Each row has a name. Each question is about the rows just above it.

Columns, left to right: J L Q V N C B Z
[-3.45  1.80  0.18 -1.43 -1.40  6.87  1.06 -1.62]  k_292
[-5.98 -2.69 -1.40 -1.93  0.18  6.87  1.95  0.36]  k_945
[-3.45  1.80  0.18 -1.93 -1.40  6.87  1.06 -1.62]  k_445
Which column holds [-1.62  0.36] top down?
Z
Shift each entry of [ 0.18 -1.43 -1.40] by +1 times 0.01:
[ 0.19 -1.42 -1.39]
[-5.98 -3.45] is in which column, read top down?
J
[ 0.18 -1.43 -1.40] with -1 step of 0.01 on every entry:
[ 0.17 -1.44 -1.41]
The next entry after [ 0.18 -1.93 -1.40  6.87]:
[1.06]
What is the next entry after [-1.93  0.18]?
[6.87]
Shift each entry of [-1.93  0.18] by -1 times 0.01:
[-1.94  0.17]

Columns, left to right: M T E S F W D K U
[-0.75  0.36  0.15 -0.24 -0.20  0.45 -0.22 -0.26  0.18]  k_780
[-0.60  0.65 -0.17 -0.30 -0.33 -0.10 -0.43 -0.30  0.28]  k_445
[-0.66  0.38  0.19 -0.23 -0.25  0.42 -0.21 -0.23  0.06]  k_292
[-0.69  0.56  0.04 -0.14 -0.25  0.18 -0.19 -0.18  0.14]  k_945
[-0.76  0.38  0.13 -0.21 -0.18  0.42 -0.25 -0.28  0.18]  k_637
[-0.64  0.35 -0.65 -0.17 -0.19  0.45 -0.33 -0.40  0.05]  k_398
[-0.79  0.45  0.09 -0.15 -0.22  0.27 -0.20  0.54  0.13]  k_568
[-0.74  0.38  0.14 -0.22 -0.74  0.43 -0.23 -0.28  0.18]  k_901
[-0.78  0.51  0.12 -0.03 -0.14  0.53 -0.17 -0.26  0.13]  k_467
[ 1.19 -0.74 -0.62 -6.22 -4.23 -2.03 -7.82 -3.12 -0.75]  k_140
[-0.43  1.18 -0.12  0.07 -0.66 -0.75 -0.70 -1.52  0.53]  k_835
[ 0.44 -0.13 -0.02 -0.47  0.10  0.49 -0.39 -0.85  0.43]  k_870
The next entry after [-0.78  0.51  0.12 -0.03 -0.14  0.53 -0.17]:
[-0.26]
Shared by k_140 and k_835:
[-0.75]
Which value is in both k_292 and k_835?
[-0.66]
Give the next entry after [-0.64  0.35].
[-0.65]
[-0.26] with +1 step of 0.01 on every entry:
[-0.25]
Which value is in both k_835 and k_467?
[0.53]
Which column holds this, read top down? [-0.17  0.19  0.04  0.13 -0.65  0.09  0.14  0.12]
E

Columns, left to right: Muvu pip por bureb Ruge pes nimub Viz nimil
[-0.80 -0.78 -0.58 -0.61 -0.90 -0.71  3.19  0.42 -5.26] -> k_901
[-0.89 -0.78 -0.58 -0.61 -0.90 -0.71 -0.78 -0.85 -0.80] -> k_637
[-0.71  3.18  4.42  5.05  5.87 -0.90 -5.30 -2.18 -2.01] -> k_835
The row with [-0.89 -0.78 -0.58 -0.61 -0.90 -0.71 -0.78 -0.85 -0.80] is
k_637
The next entry after [-0.71  3.19]:
[0.42]
[-0.71 -0.90] is in which column, read top down?
pes
Shift each entry of [-0.58] by +1 times 0.01:
[-0.57]
[3.18] with -1 step of 0.01 on every entry:
[3.17]

Columns, left to right: Duse Faza zoke Bire toluk noni vavo Nebe Fumiv
[-0.83 -1.19 -2.40 -0.40 -2.05  0.24 -2.72  0.54 -0.50] -> k_870
[-0.27 -2.28  0.23 -2.57  0.56  2.21  0.92  1.39  1.58] -> k_945
[-0.95 -6.96 -1.01 -6.37 -1.63  6.46 -2.19  6.01  5.83] -> k_467
Give the next entry after [ 6.46 -2.19].
[6.01]
[-0.40 -2.05  0.24 -2.72] with -1 step of 0.01 on every entry:
[-0.41 -2.06  0.23 -2.73]
Move every entry of [-0.83 -1.19 -2.40] by +1 step of 0.01.
[-0.82 -1.18 -2.39]
Move every entry of [ 0.24 -2.72  0.54] by +1 step of 0.01.
[ 0.25 -2.71  0.55]
Move every entry of [-0.95 -6.96] by +1 step of 0.01.
[-0.94 -6.95]

Columns, left to right: P R A X G Y H
[ 5.14 -1.19  1.42 -6.73 -7.52 -7.36  2.32] -> k_568
[-1.23  0.31 -3.19  2.12  3.18  2.56  1.16] -> k_637
[-0.51  0.83 -4.49 -4.15  6.10  4.16  1.86] -> k_870
[ 1.50  4.16 -4.15  0.83 -4.49  6.10 -0.09] -> k_467
Which column holds [2.32 1.16 1.86] top down?
H
Shift each entry of [3.18] by +1 times 0.01:
[3.19]
Shift each entry of [ 0.83 -4.49 -4.15] by -1 times 0.01:
[ 0.82 -4.50 -4.16]
Which column holds this, read top down? [ 1.42 -3.19]
A
Give the next entry after [-0.51  0.83].
[-4.49]
What is the next entry after [ 0.83 -4.49 -4.15  6.10  4.16]?
[1.86]

